In the rows, 128 means zero.
The rows below come in pairs that one turn or mirror swaps. Which row does each named row swap with?
Nugid: [139 123 121 150  79 140 131 105 125 162 134 145 112 131 143 109  97]
loni: [121 123 113 132 100 141 125 116 128 155 118 121 106 125 150  97 105]
Lumo: [116 132 150 121  94 149 135 116 125 156 129 127 122 128 115  92 119]
mal: [148 127 128 130  85 131 152 112 105 160 138 131  89 132 133 102 100]
leb: [136 157 164 119 103 138 141 100 119 144 135 126 127 104 131 104 118]
matik: [121 129 108 118 112 159 132 112 106 148 129 105 114 113 143  95 114]
pite: [137 148 141 119 126 151 159  90 108 135 142 114 140 100 119 109 122]
dal: [145 123 129 159 143 142 137 110 109 143 100 113 136 156  93 144 111]
gupak: [163 142 141 149 127 138 138 102 108 113 109 140 146 116 124 150 124]
fepe: [141 116  99 152 121 146 128 110  85 148 109 104 102 146 130 131  96]
Ranag: [148 134 121 151 156 135 153  98 132 128 112 112 150 120 118 142 118]
Fase: [141 123 135 140 150 121 149  85 129 138 118 118 156 134 105 138 125]
Duno: [144 131 104 143 157 152 142 104  99 129 112  98 139 120 116 133 117]
gek: [175 136 131 151 142 128 174  96 106 135 127 121 126 137 100 142 106]
kesoz: [145 142 159 136 129 161 152 114 105 133 124 122 159 119 104 129 124]
begis: [144 129 130 139  87 141 112 120 103 135 110 147 111 125 148 122 112]
Non: [158 131 126 165 129 133 123 113  95 145  95 108 117 151 121 151  99]
Selur: [149 132 155 137 145 138 149  93 137 153 153 118 147 137 112 116 116]
Lusov: [137 118 128 144  95 157 120 135  86 157 104 121 121 149 128 122 103]
kufi: [144 110 127 149 119 137 119 110 122 173 133 114 108 169 133 114  98]
niv: [166 136 128 170 136 136 155  87 129 138 127 135 150 130 113 151 111]
donov: [139 118  98 137  88 134 124 112 108 140 114 134 106 150 143 115 101]
Ziku: [137 141 148 121 102 130 163 103 140 151 141 136 118 118 130 102 123]
Nelag: [121 107 118 125  94 122 118 102 119 167 116 125 112 145 135 108 112]
Pude: [155 144 128 132 131 135 161  87 123 115 124 134 156 122 114 134 122]
lamu: [161 121 114 166 132 126 150 108 118 149 102 119 106 158 121 147 101]

Swapped with niv: Nugid
Swapped with Non: leb
Swapped with Lumo: dal
Swapped with kesoz: Lusov
Swapped with Duno: matik
Swapped with gupak: begis

The rows below come in pairs that one turn or mirror swaps. Which row does each named row swap with?
mefu: [123 151 137 122  94 131 153  97  89 147 131 132 120 135 158 140 144 137]
duda: [137 134 127 132 125 147  69 119 120 138 135 139 137 141 154 153 178 137]
tib: [111 153 149 106  81 109  85 126 126 139 144 112 108 140 143 135 150 123]
mez: [116 139 129  95  82 129  83 100  91 150 129 122 120 129 145 137 176 132]
zazet: [125 108 131 121 103 141  59 105 125 163 120 131 144 146 134 141 118 136]
lidol: [119 118 143 114  89 124  68 129 113 150 150 119 138 112 138 144 121 120]
nizer: [143 136 136 139 133 144 116 137 136 128 145 140 143 138 161 157 127 136]
Suvi: [116 136 131  90  79 129 130  91 100 156 116 122 123 143 145 131 121 140]
ropab: [132 129 119 125 117 150  91  84 126 161 101 137 141 158 155 138 128 154]
rufaf: [121 146 141 112  94 119 108 128 108 134 159 115 132  98 163 146 134 123]
vuka: [132 135 146 125 118 124 105 149 109 125 167 132 146 130 130 155 138 127]
Guda: [121 124 128 102  98 134 103  94 100 161 113 133 138 171 115 135 130 149]
Gavuf: [131 152 143 121 112 125 104 142 126 124 165 120 134 124 159 154 155 124]
robaf: [129 141 139  94 102 134 104  90 110 147 127 129 136 175 109 138 119 138]
Sus: [125 140 141 125 103 127 127 132 115 136 150 118 133  96 158 149 128 125]
Zap: [133 144 129 164 113 140  87 127 118 140 141 125 160 144 168 145 155 136]
zono: [138 149 123 133 125 151  85 106 110 150 109 144 144 174 160 147 121 146]
Pok: [123 140 123 100  96 140  99  81 120 161 103 126 128 174 143 134 147 150]
mumep: [111 146 128 123  67 124 101  94  87 160 124 109 143 143 155 125 151 136]
doma: [138 149 150 114 120 129 105 132 119 122 167 129 142 146 120 155 124 123]
zan: [114 128 138  86  78 119 125 115  83 145 137 123 123 127 148 136 130 132]
tuku: [126 142 137 129 111 133  70 114 148 146 119 130 120 175 145 141 148 139]
muge: [118 164 141 105  86 119 105 128  81 136 150 118 129 122 161 144 124 122]
sike: [143 116 129 135 137 150 103 127 124 138 126 151 144 160 157 153 132 146]
garuf: [128 126 122 126 110 149 115  86 124 165  94 134 135 149 148 138 122 151]
lozod: [138 145 134 147 125 147 142 107 111 141 130 145 131 150 164 150 145 143]

Swapped with zan: sike
Swapped with Sus: garuf
Swapped with Pok: Gavuf
Swapped with mumep: Zap

